In the rows, 128 means zero.
Which row each row swaps with, under one turn or mirror
The rows were stretched afterwards, more along some directions than others.
dusut: [123 122 119 142 138 122 123 114 131 165 128 137 114 125 141  84]
piv: [131 128  95 141 107 103 114 141 120 149 126 123 135 114 135 120]
fom: [103  97 154 144 107 117 134 124 120  90 124 138  82 122 137 105]
vura: [139 110  91 120 119 111 102 124 132 138 122  98 134  99 134  97]
Bar: [ 97 157 132 127 159 127 104 108 136 137 168  98 168 114 129 123]
koma: [103 130 155 131 109 113 153 121 103  98 136 151 107 120 130  95]
toz: [ 93  77 128 119 148 138 104 110 137 132 142  92 102 121 141  91]
Kol: [129 143  98 124 139 145 111 142 152 164 163 116 104 109 137  92]
mez: [122 149 102 108 152 133  95  93 149 168 145 114 147 125 118 103]
ganir: [121 135  94 108 139 118  89  79 134 167 173 130 145 135 138  96]
Kub: [112 137 118 133 121 108 108  96 115 161 136 106 155 153 145 156]
piful: [106 135 165  95 121 108 132 100 114  88 145 148 137 137 127 105]
bos: [120 142 151  80 167 137 117 125 129 124 167 141 151 131 145 159]
zabi: [122 177 145 126 152 102 125 109 120 152 137 149 174 142 129 133]
pozav: [113 134 171 134 132 122 152 144 102  97 114 141 142 150 129 170]
Sug: [105 158 164 138 149 155 151 144 140 132 146 145  91 131 125 110]
tefe: [100  94 146  87 140 150 105  92 146 110 147 115 109 140 138 121]
dep: [110  96 124 120 135 148 110  90 111 130 136 127 108 128 138 123]
Dama: [134 134 145 111 134 114 131 152 132 137 144 144 130 157 145 154]
losi: [115 164 134 123 158 110 102 101 132 168 166 124 179 139 128 121]
nol: [135 141 129 161 135 153 136 183 141 131 133 101  94 118 142 134]
dod: [ 98  96 153 118 123 131 115 133 144 118 144  96  95 151 153 135]
lebos: [ 92 118 179 114 141 146 138 126 135  89 164 150  98 143 126 151]
Nakuf: [134 121 153 104 145 134 112 137 135 142 130  99 149 132 142 172]
debit: [124  93 135  96 128 152 112 117 137 127 128 129  99 132 146 131]
viz: [111 149 123 111 155 126 103  86 120 142 154 123 178 113 120 116]
safar: [132 129 126 122 143 125 147 148  95 115 134 158 135 151 132 142]
Sog: [108 143 153 144 141 129 162 161 107 100 119 140 121 140 128 141]
tirab: [118 115 143 110 116 132  93 100 152 154 151  91 137 130 145 149]
pabe: [118 149 144 112 151 120 121  90 129 150 151 169 145 130 117  75]
vuvov: [128 115 106 126 116 110  91 142 134 135 119  71 151 114 158 146]
viti: [105  98 118 110 145 146  87 124 149 135 154  61 138 128 150 153]
Fugon: [119 120 118 112 137 108 119 109  98 114 151 134 168 137 139 157]
bag: [140 108 119 131 114 115 117 144 116 123 128 113 153 148 142 167]
rif: [138  96 134 139 126 127 131 173 115 103 119 102 122 126 162 163]
fet: [135  97 122 128 128 128  99 144 140 125 141  77 142 132 167 170]
Kasod: [121 142 134 136 129 144 114 138 162 159 152 111 114 121 134 138]
molot: [119 127 142 107 132  94 115 134 117 132 123 106 167 128 154 155]
tidel: [120 116 108 147 133 111 106 101 122 165 124 105 136 114 143  83]
peti: [117 142 118 136 109 108 128 111  94 115 138 128 141 124 145 129]

nol pairs with toz
viti pairs with Sug
ganir pairs with Dama

Which row each row swaps with, under one turn or mirror
The rows were stretched afterwards, more along some directions than others.
Kiliv: [119  96  77  60 118 150 147  86 170 153 118 111 158 143 117 107 130 138
 144]
nage: [118 138 103 109 154 136 114 135 105 132 115 144 128 113 139 143 135 117
 167]
nuzu: [150 118 179 140 107 130 111 129 134 120 142 140 115 147 150 142 146 134
 109]
pupav: [130 123 110 111 112 169 103 119 128 122 148 103 151 124 130 150 154 121
 108]
fova: [135  88 119 115 146 123 156 104 150 135 123 123 114 137 113  85 121 129
 131]
dira: [106 109 106 122 137 143 133 103 123 135 134  90 127 144 134 132 124 115
 124]
Rin: [148 128 174 131 101 137 112 125 131 122 145 141 117 149 145 145 139 132
 113]
zufit: [117 105 123 104 125 106 113  86 160 132 136 136  98 145 131 119 129 120
 115]
figu: [121 127 110 138 118 162 150 122 140 123 144 136 117 147 116 119 123 125
 144]
neni: [129 104 124 134 123 138 182 148 144 136 135 121 130 147 103 120 143 159
 124]
Dimon: [133 157 129 130 112 151 155 137 122 135 134 128 135 152 115 146 128 142
 108]
kur: [127 102  89  78 114 126 130  94 159 157 129 120 121 135 104 136 142 143
 131]
pizef: [140 133 145 116 103 157 134 123 134 117 146 141 140 157 134 137 125 125
 122]
Buz: [121 108 116 144 144 140 156 141 143 138 128 123 132 133 138  90 117 136
 143]
rovel: [122 144 125 132 119 106 125 118 101 132 153 118  92 135  98 172 152 134
  93]
sor: [101 114 128 113  86 134  99 108 131 140 158  91 129 136 134 157 172 128
 112]
Fuf: [130 124 134 120 114 158 139 119 137 124 143 146 131 148 128 132 122 124
 137]
vuruv: [126 110  79  64 128 157 149  94 161 143 115 109 168 144 122  98 124 132
 139]
fufim: [150 114 179 136 121 124 101 135 129 119 137 137 110 136 150 142 152 136
 112]
suz: [108 118 124 116  88 145  98 108 132 136 156  86 131 132 133 155 173 128
 111]
Muzet: [130 116  89 105 140 161  96 106 129 126 136 116 137 110 124 146 145 117
 132]
fufo: [ 96 116 126 121 158 138 113 100 140 142 119 113 103 113 130 124 126 123
 152]
libu: [116 115 128 119  99 150  98 118 126 129 157  90 141 128 135 154 173 129
 106]
kas: [147 154 121 125 121 143 135 100 117 116 126 120 104 143 137 141 101 113
 128]
Kolu: [124 145 110 118 154 139 109 144 104 137 111 137 124 113 138 144 131 122
 174]
Novub: [143 132 115 103 140 141 131  87 132 128 121 116 108 134 125 119 108 110
 138]
Vun: [132 114  88 102 138 155  99  93 148 124 132 123 118 121 122 130 136 118
 135]
siz: [110 141 112  87 131 112 117 100 134 129 118 124 107 139 132 138 114 128
 132]
lov: [118 136 108  91 112 118 124 102 142 134 126 116 106 153 131 133 115 135
 126]
tuk: [138  90 112 111 146 131 155 105 151 134 118 125 113 136 114  89 118 122
 136]
somot: [118 114  75  57 116 155 139 100 162 138 118 107 176 136 133 112 143 127
 138]
gusap: [128  97  98  86 111 126 133  89 165 156 133 121 111 137 104 128 141 144
 122]
ninal: [132 113 119 131 117 138 177 148 140 136 141 117 128 151 100 125 149 161
 123]
sak: [109 147 115  93 128 117 117 100 133 134 119 123  99 140 131 141 115 131
 136]
sava: [121 100  84  65 123 148 136  99 161 142 116 116 177 137 131 105 135 130
 136]
puda: [133 154 143 140 110 149 149 143 127 135 129 129 133 148 122 143 127 143
 112]
Kan: [110 134 120 130 135 130 132 124  95 124 149 105 121 134 119 165 151 117
 102]
kibim: [123 110 121 152 140 138 161 146 142 135 130 127 132 135 135  91 112 134
 136]
miti: [127 139 113 150 119 139 148 137 134 116 142 111 112 137 121 114 136 129
 122]
leko: [102 117 135 125  85 133 103 110 131 140 163  95 120 133 130 156 172 130
 111]
Zavob: [154 120 183 147 113 129 110 136 132 118 140 136 111 140 151 142 146 137
 108]
Gede: [123 128 124 126 125 161 146 121 132 124 133 141 122 145 123 125 114 122
 150]
Gal: [138 142 127 137 116 153 162 151 127 137 130 126 134 147 112 143 133 153
 118]
zado: [132 109 131 155 120 137 169 138 154 130 143 120 123 151 134  92 114 146
 117]
Mig: [ 89 102 130 114 151 129 116  99 143 139 125 120 112 113 135 126 135 125
 143]
bote: [127 123  97 104 131 169  99 117 125 124 136 105 143 115 126 150 151 120
 129]
sidap: [129 148 145 133 112 147 148 142 137 138 132 128 134 153 126 143 132 142
 113]
bam: [120 140 119 127 117 110 130 115 107 127 160 112 100 136  95 177 160 132
  91]

rovel pairs with fova
pupav pairs with pizef
Gal pairs with Kiliv
sor pairs with Zavob

